Some points, one per row:
np.array([-0.13, -0.25, -0.30, -0.52, 0.25, 0.25, -0.16, -0.72])
np.array([-0.08, -0.52, -0.17, 0.94, 0.80, 1.96, -1.02, -0.79])
np.array([-0.10, -0.18, -0.10, 0.60, 0.89, 0.35, -0.10, -0.71])
np.array([0.37, -0.25, 0.07, 3.93, 2.57, 9.90, -1.08, -0.38])
np.array([0.06, 3.00, 5.78, -0.45, -0.54, -1.07, -1.42, -0.78])
np.array([0.05, -0.40, 0.20, -0.20, -0.32, -0.18, 0.24, 9.90])
np.array([-0.08, -0.26, -0.19, -0.15, -0.05, -0.09, -0.65, -0.56])
np.array([-0.03, -0.39, 0.09, -0.29, -0.40, -0.88, 0.50, -0.91])
np.array([0.06, -0.16, -0.28, 3.20, 1.46, 4.40, -0.27, -0.04])
np.array([0.14, -0.51, 0.78, -0.32, -0.46, -2.57, 2.16, 9.90])
np.array([-0.01, -0.45, -0.22, -0.20, -0.17, -0.09, 0.15, 2.65])
np.array([-0.09, 1.54, 0.55, -0.52, -0.11, -0.52, -0.61, -0.58])
np.array([-0.12, 0.38, -0.68, -0.18, -0.27, -0.26, -0.06, -0.27])
np.array([-0.15, -0.14, -0.21, -0.08, -0.22, -0.15, 0.15, -0.44])
np.array([0.34, 0.38, -1.51, -0.29, -0.42, -0.60, 0.22, 0.01])
np.array([0.12, -0.09, -0.06, 3.39, 3.11, 6.11, -0.39, 0.11])
np.array([-0.12, -0.34, -0.04, 1.30, 0.15, 1.75, 0.18, -0.32])
Here are 12 more points, each followed by its number:
np.array([0.00, -0.11, -1.75, -0.50, -0.47, -0.52, -0.11, -0.25]) 0
np.array([0.18, -0.68, 0.04, -0.34, -0.62, -0.93, -0.06, 1.85]) 1
np.array([-0.15, -0.18, -0.26, -0.27, -0.27, 0.41, 0.07, -0.31]) 2
np.array([0.29, -0.69, 0.46, -0.15, -0.66, -0.43, -0.46, 4.13]) 3
np.array([0.10, -0.32, -0.13, -0.22, -0.45, 0.02, -0.70, -0.76]) 4
np.array([-0.21, 0.28, 0.94, -0.36, -0.26, -0.26, 0.24, -0.19]) 5
np.array([-0.12, -0.54, -0.03, -0.34, -0.36, -0.20, 0.49, -0.53]) 6
np.array([0.02, 5.60, 4.45, -0.97, 0.33, 1.13, -0.87, -0.74]) 7
np.array([-0.01, -0.30, -0.05, 3.51, 0.47, 0.09, -0.10, -1.98]) 8
np.array([0.19, 0.93, 0.42, -0.18, -0.44, -0.44, -1.26, 0.43]) 9
np.array([0.03, 0.08, -0.69, -0.50, -0.18, -0.47, -0.88, -0.11]) 10
np.array([-0.02, -0.29, -0.11, 2.06, 0.16, -2.50, -0.34, -3.71]) 11
Which of these numbered points is nearest to each point below, ignoring the 3 directions in which the first points spread most? Its number follows each.
np.array([-0.06, 0.37, -0.48, -0.27, -0.38, -0.40, -0.21, -0.58]) > 0
np.array([0.31, 1.19, 1.13, 1.07, 3.71, 4.03, -1.25, -0.55]) > 10
np.array([-0.07, -0.56, 0.25, 4.17, 1.89, 0.60, -0.77, -2.96]) > 11
np.array([-0.04, -0.25, -0.25, -0.43, -0.41, 0.22, 0.22, -0.47]) > 2
np.array([0.00, 0.38, -0.46, -0.80, 1.50, -0.11, -1.01, -0.97]) > 10
np.array([-0.15, 0.28, 0.05, -0.50, -0.03, -0.04, -0.54, -0.62]) > 0
np.array([-0.23, 0.10, -0.49, -0.56, -0.40, 0.68, 0.18, -0.41]) > 2
np.array([-0.16, 0.12, 0.17, -0.05, -0.14, -0.22, 0.76, -0.33]) > 5
np.array([0.27, -0.29, -0.06, -0.62, -0.73, -0.70, -1.56, -1.36]) > 3
np.array([0.03, -0.50, 0.02, 0.61, -0.24, -0.08, -0.29, -1.37]) > 1
np.array([0.06, -0.60, 0.01, -0.28, -0.07, 0.71, -0.78, -0.76]) > 4
np.array([0.26, -0.88, 0.04, -0.68, -0.75, -0.75, -1.08, -1.36]) > 3
np.array([-0.07, -0.29, -0.21, -0.13, -0.34, 0.08, 0.16, -0.29]) > 2
np.array([0.23, -1.08, 0.64, -0.19, -0.08, -2.21, 5.91, -0.26]) > 6
np.array([0.15, -0.62, 0.02, -0.66, -0.58, -0.61, -1.33, -1.15]) > 3
